0: [ 0.2  -0.03 -0.27  0.36 -0.44 -1.87 -1.56  1.59 -1.12 -0.48 -3.13  1.54
 -1.97  2.44 -0.85 -2.72 -4.2   0.54]
1: [ 0.49  0.37 -0.18 -0.88 -0.4  -0.46  0.14 -0.71 -0.14  0.26  0.89 -1.21
  0.67 -0.75  0.5   0.94  1.61  1.55]
2: [ 0.73  0.42 -0.33 -1.09  1.48  0.91  2.03 -0.15 -2.05 -1.6   1.35 -0.92
  0.42 -1.52 -1.22  0.27  3.45  0.32]
3: [ 0.05  0.12 -0.23  0.94 -1.44  0.37 -0.36  1.13 -0.64 -0.01  0.72 -0.06
 -0.14  0.17 -1.81 -0.36 -1.7  -0.72]
4: [ 0.8  -0.95  0.91 -0.8  -0.27  0.23 -0.84 -0.92 -0.6   0.83  0.36 -0.34
 -2.22 -0.44  0.86 -0.18  0.52 -0.08]
5: [ 2.1   0.17  1.26  0.2   0.07  0.4  -0.56  0.93 -2.01  0.37  0.45 -2.39
  0.82 -0.7  -0.35  0.33  1.61  1.96]
6: [-1.12  1.38 -1.53 -0.28  1.05  0.18  1.97 -1.74 -0.92 -0.51 -0.25 -0.58
 -0.67  1.12 -0.21 -2.37 -1.09 -1.11]
7: [ 1.66 -0.4   0.58 -1.86 -0.28  0.65 -2.09 -1.22  0.11  1.95  2.   -1.4
 -0.3   0.29  2.18  0.13  1.28  1.18]
8: [ 0.84 -1.    1.25 -1.66 -0.93  0.75 -3.69  1.39  0.86  3.12  1.45 -0.6
 -0.16 -1.36  1.05  1.65 -0.25  1.39]
9: [ 1.01  0.63 -0.47 -0.51 -0.81 -0.07  0.94 -0.29 -0.58 -0.09  0.98 -1.1
  1.06 -0.74 -0.09  0.88  1.15  1.18]
10: [ 0.87 -0.34  1.27 -1.46  0.39 -0.94 -0.99  0.83 -0.52  1.27  1.74 -1.3
 -1.54 -1.83 -0.9   0.88  1.48  1.4 ]
11: [-2.02  0.83 -2.12  1.3  -1.39  1.06  1.53 -1.68  0.7  -0.62 -0.1   1.29
  0.64  1.89 -0.38 -1.39 -3.38 -2.48]
12: [ 0.91 -1.19  0.92  0.5  -0.52  0.11 -1.25 -0.98  0.27  0.75 -1.59  0.18
 -0.51 -0.37  1.25  0.97  0.76 -0.05]
13: [-0.22  0.44 -0.11 -0.31  1.01  0.78  0.87 -0.47  0.77  1.51  0.75 -1.2
  0.02 -1.05  1.06  1.63  1.37 -0.54]
14: [-1.11 -0.96  0.04  0.01  0.61  0.8   0.33  0.16  0.39  0.1   0.41  0.83
 -1.05 -2.21 -0.08  0.74  0.86 -1.59]
15: [-0.11  0.22 -1.05 -0.19  0.78 -2.06 -0.62  0.51  1.02 -0.3   0.41 -0.33
  0.12 -0.91 -1.38 -0.38 -0.91  0.27]
16: [ 0.45 -0.51 -0.17 -0.14  1.19  0.16 -0.47  0.93 -1.73  0.09 -0.56  0.6
 -0.83  0.46 -0.38 -1.5  -0.53  0.41]
17: [ 0.26  0.96 -1.12 -1.58  1.08 -1.64 -0.18 -0.48  0.79  1.67  1.6  -1.18
  0.26  0.84  0.05  0.5   1.32  1.07]
18: [ 0.56 -1.05  0.21 -0.99 -2.53  0.69 -2.14 -0.78 -0.11  0.21 -0.18  0.68
 -1.06 -0.81  2.07  0.3  -1.05 -0.14]
19: [-2.37 -0.71  0.21  1.62 -0.37  1.32  0.31 -0.37 -1.27 -1.36  0.98  1.44
 -2.04 -0.64 -0.48 -1.93 -1.   -2.89]
20: [-0.16 -0.9  -0.34  0.62 -0.19  0.36  1.05 -0.17 -0.68 -1.1  -1.62  0.12
 -1.21 -1.98 -0.84 -0.59 -1.42 -1.77]
21: [-0.35  0.91  0.23  0.29  1.01 -0.1   0.74  0.84  0.33  0.34  0.02 -0.25
  2.47  0.51 -0.55  2.45  2.9   1.26]
22: [ 0.48 -0.29  1.44  1.29 -0.7   0.7  -2.23  0.01 -0.13  0.48  0.29  0.67
 -0.19  1.48  1.42  0.15  0.14 -0.1 ]
23: [ 0.74 -0.53  0.22 -0.69 -0.1   0.01 -2.46  0.32  0.45  1.08  0.77 -0.41
  0.49 -0.79  2.29 -0.8  -0.64  1.3 ]
24: [-0.02 -1.11  1.05  1.01 -0.05  0.31 -0.19  0.29  0.51  0.2   0.03  0.29
 -0.14  0.11  0.21  0.62  0.58 -0.51]
25: [-0.75  0.38  0.08  0.48 -0.7   1.18  0.29 -1.19  1.27  1.04  0.79  0.01
  1.43  0.42  1.34  0.81  0.53  1.11]
26: [ 0.5  -1.06  1.3  -1.58 -0.59  0.91 -0.96  0.18 -2.65  0.25  1.55 -0.95
 -3.96  0.34 -0.8  -1.9   0.76  0.4 ]
27: [ 0.44 -0.01 -0.24 -0.43 -0.95  0.02  0.6  -0.48 -1.7  -1.19 -1.36  0.06
 -0.9  -0.26 -0.57  0.2   0.34  0.52]
28: [ 0.17  0.18 -0.01  0.17 -0.61  1.04  1.52 -0.83  0.53 -0.37 -0.55 -0.55
  1.42 -1.77  1.31  1.98  1.31 -0.44]
29: [ 0.99  0.31 -0.8  -1.83 -0.75 -0.48 -0.69 -0.26 -0.3   1.05 -0.17 -0.72
 -0.4   0.41  0.03  1.12  0.16  1.49]
30: [-0.8   1.25 -1.68  0.63  0.07 -0.9  -0.11 -0.57  1.12 -2.25 -1.4   0.68
  2.12  0.19  1.69 -0.86 -2.14  0.04]

[-0.89 -0.14  0.79  0.22 -0.64  1.17  0.1  -1.03  1.42  1.66  0.95 -0.49
  1.02  0.6   1.38  0.38  0.2   1.35] -> 25 24 13
[ 1.34 -0.81  0.37 -1.57 -0.27  1.09 -1.99 -1.43  0.03  1.69  2.23 -0.99
 -0.95  0.08  2.17  0.04  1.18  0.72] -> 7 4 23
[ 0.19  0.99 -0.36 -0.79  1.46 -0.87 -0.54  0.31  0.13  0.86  1.87 -1.18
  0.63  0.32 -0.41 -0.43  0.39  1.18] -> 17 1 15
[ 1.25  0.1   1.29  0.3  -0.46 -1.27 -1.21 -0.52 -0.13  0.51  0.45 -0.23
 -1.28  0.02 -0.38 -0.57  0.21  0.42] -> 4 24 12
[-0.1  -0.49 -1.35  0.08  0.38 -0.49  0.83  0.92  1.42 -0.8   0.74 -0.48
  1.86 -0.44 -1.07 -0.28 -0.92 -0.44] -> 15 3 24
[ 0.47 -0.17 -1.01 -0.45 -0.41 -0.12  1.51 -0.55 -0.99 -1.49 -1.77 -0.49
 -0.52 -0.42 -0.63  0.3  -0.35 -0.49] -> 27 20 9
[ 0.87  0.1   0.39 -1.31  0.22  0.74 -1.49 -1.45  0.43  1.15  1.94 -1.1
 -0.09 -0.13  2.25  0.39  1.47  0.62] -> 7 1 23
[ 1.87  0.32  1.34  0.05  0.28  0.44 -0.48  0.55 -1.8   0.23  0.33 -2.44
  0.17 -0.73 -0.14  0.24  1.7   2.03] -> 5 1 9
[ 1.51 -0.24  0.12 -0.14 -1.23  0.61  0.14 -1.16  0.34  0.46 -2.41  0.93
  1.42  0.82  2.03  0.92 -0.02  1.18] -> 12 25 29
[-0.19  0.02  0.09 -0.09 -0.21 -0.1   1.3   0.51  0.7   0.73 -0.95  0.1
  0.07 -0.97 -0.71  1.01 -0.83 -0.11] -> 24 14 15
[ 0.25  0.81 -0.25  1.05 -1.84  1.18 -0.66 -1.28  1.73  0.92  0.   -0.72
  2.98  0.63  2.07  2.12  0.3  -0.08] -> 25 28 13
[-1.15  0.12 -1.29 -1.08  1.25 -1.54 -0.54  0.41  1.8   0.46  0.41  0.85
  0.24  0.01  0.44  0.13 -0.9   0.5 ] -> 15 17 29
[ 0.27  1.12 -0.38  0.08 -0.17 -0.13 -0.49 -0.52  1.08  0.14 -1.4  -0.12
  1.11  0.59  1.37  0.48 -1.94  0.6 ] -> 30 25 29
[-0.35  1.27 -0.67  0.78  0.55 -0.43  0.09 -0.1   0.65 -1.65 -1.49  0.16
  1.26  0.4   0.89  0.32 -0.66 -0.19] -> 30 24 15
[-0.19 -0.01  0.15 -0.12 -1.42  0.32  2.04 -2.38 -0.47 -0.79 -0.29  0.54
 -1.41 -0.93 -0.34 -1.26 -0.85 -1.69] -> 20 27 6
[ 0.73 -0.85 -0.78 -0.01  0.4  -0.21 -0.83  0.24  0.11 -0.04  1.43 -0.12
  0.51  0.53  0.72 -0.14  1.44 -0.47] -> 24 1 9
[ 0.32 -0.32  0.48 -0.37  0.65 -0.15 -0.54  0.91 -0.25  0.85  0.23 -0.23
  0.08  0.22 -0.32 -0.86 -0.78  0.75] -> 16 24 15
[-0.09  0.69  0.59  0.47  1.35 -0.86  0.37  1.57  0.76  0.53 -0.38  0.25
  2.55  0.6  -0.78  2.14  2.23  1.78] -> 21 1 9
[ 0.03 -0.19 -0.37  0.57 -0.82 -0.16  1.05  0.8   0.62  0.63 -1.73  0.97
  0.35  0.98 -1.02  0.05 -2.16 -0.34] -> 3 24 20
[ 0.65 -0.39  0.93  1.52 -2.18  0.82 -1.84  0.27  0.68  0.65 -0.73  1.28
  1.22  1.22  1.51  1.14 -0.59  0.13] -> 22 12 24
[ 0.16 -0.77  1.05 -1.25  0.33 -0.71 -1.25  1.74 -1.51 -0.44  0.73  0.46
 -2.11 -1.65 -1.8  -0.22  0.71  0.66] -> 10 16 4
[ 0.35 -1.05  0.26 -0.53 -2.43  0.82 -2.35 -0.67  0.67  0.47 -0.65  1.09
 -0.27 -0.09  2.43  0.79 -0.89 -0.36] -> 18 12 22
[ 0.12  0.61 -0.26  0.23 -0.55 -1.78 -1.19  0.79 -0.93 -0.43 -2.61  1.37
 -1.7   2.54 -1.22 -2.47 -3.99  0.66] -> 0 16 3
[ 0.22  0.79 -0.82 -0.91  0.75 -1.08 -0.03 -0.46  0.87  1.39  1.41 -1.2
  0.62  0.16  0.24  0.76  1.05  0.78] -> 17 1 13
[-1.28  1.72 -0.76  2.39  0.69  0.13  2.44  0.37  0.73 -3.48 -2.6   0.
  3.25 -0.36 -0.26  0.9  -0.44 -1.07] -> 30 28 20
[-0.08  0.25 -0.2   1.12 -1.65  0.31 -0.14  1.18 -0.6  -0.26  0.48  0.2
 -0.14  0.64 -1.98 -0.58 -1.92 -0.73] -> 3 16 24
[-1.21 -0.07 -0.7  -0.45 -1.27 -0.1   1.23 -0.59  0.74 -0.85 -1.12  1.11
 -0.78 -0.6  -0.12 -0.32 -1.62 -1.27] -> 20 27 14
[ 0.09  0.56 -0.57 -0.45  1.14 -0.21 -1.3   0.76 -0.08  1.32  1.07  0.27
  1.3   1.26  0.2  -0.62  0.71  0.94] -> 17 16 23
[ 0.45  0.48 -0.07  0.28 -0.36  0.92  1.52 -0.94  0.38 -0.27 -0.07 -0.95
  1.66 -1.88  1.06  1.95  1.82 -0.34] -> 28 13 9
[ 0.31  0.41 -1.42 -1.02 -0.51 -0.1   1.62 -0.3  -0.98 -1.48 -0.95 -0.51
 -0.16 -0.55 -0.92  0.3  -0.15  0.03] -> 27 9 20
[-0.3   0.31  0.53  0.92 -1.6   0.07 -0.02  1.21  0.6   0.42  0.63 -0.71
  0.31  0.3  -2.03 -0.39 -2.35 -0.07] -> 3 15 24
[-1.27  0.34 -1.25 -1.01  1.55 -1.45 -0.22  0.08  1.51  0.36  0.85  0.99
  0.    0.01  0.25  0.23 -0.46 -0.26] -> 15 17 14
[ 0.76 -0.84  1.05  0.35  0.41 -0.61 -1.51  0.76 -1.08  1.38 -1.    1.15
 -1.28  2.15 -0.6  -1.29 -0.94  0.6 ] -> 16 22 24
[-0.78  1.97 -1.71  0.87  1.33 -1.46  0.07  0.5   1.04 -0.84 -1.54  0.37
  1.68  2.56 -0.01 -0.69 -2.   -0.15] -> 30 15 6
[-0.08  0.52 -0.35 -0.03  0.08  0.27  3.11  0.9  -1.64 -0.28 -0.79 -1.07
 -1.86 -1.08 -3.05 -0.8  -1.95 -1.47] -> 20 3 27
[-2.23  0.93 -0.5  -0.23  0.24  0.95  2.27 -1.36 -0.15 -1.21  0.7  -0.03
 -1.12 -0.42 -0.29 -0.71 -0.22 -1.95] -> 6 19 14
[ 0.39  0.29  0.48  0.98  0.27 -0.41 -1.4  -0.03  0.58  0.83 -1.41  0.75
  0.31  2.24  0.69 -0.91 -0.8   0.42] -> 22 24 16
[-0.43  0.3   0.78  0.73  0.56 -1.27 -2.3  -0.1   1.21 -0.37 -1.62  1.39
 -0.59  1.32  1.17 -0.7  -1.71 -0.29] -> 22 24 12
[-1.23  0.65 -1.73  0.38  0.77 -0.2   3.05 -0.81 -0.83 -1.56 -0.4  -0.31
 -0.39 -0.51 -0.84 -1.44 -0.78 -1.81] -> 6 20 27
[ 0.08 -0.61 -0.98 -0.44 -0.02 -0.58  0.55  1.25  1.32 -0.1   0.95 -0.35
  1.6  -0.56 -1.13  0.1  -0.7   0.17] -> 15 9 3
[-0.01 -0.8   0.47 -0.08 -0.13  0.01  1.46 -0.76 -1.7  -1.2   0.07 -0.87
 -2.91 -2.56 -0.67 -1.79 -0.49 -1.17] -> 20 27 4
[ 0.35 -0.1  -1.66  0.71 -1.21 -0.75  0.65 -0.82  0.8  -1.52 -2.58  1.17
  1.27  0.15  0.45 -0.08 -2.14 -0.82] -> 30 20 27
[ 0.79  0.33  0.13 -1.11  1.62  1.37  1.91  0.05 -2.17 -1.65  1.29 -0.87
  0.03 -1.78 -1.04  0.4   3.38  0.28] -> 2 9 1
[ 0.63  0.92 -0.19 -0.96  0.97 -0.48 -0.51  0.13  0.15  1.09  1.52 -1.22
  0.56  0.47  0.07 -0.38 -0.22  1.36] -> 17 1 29
[ 0.26  0.87  0.23 -0.91  0.34 -1.44 -0.73 -0.79  0.24  1.2   1.01 -0.14
 -0.52  1.52  0.05 -1.04  0.33  0.26] -> 17 29 4
[-2.04  0.94 -2.37  1.   -1.34  0.83  1.35 -1.05  0.58 -0.25  0.1   1.28
  0.68  1.51 -0.14 -1.31 -2.99 -2.23] -> 11 6 30
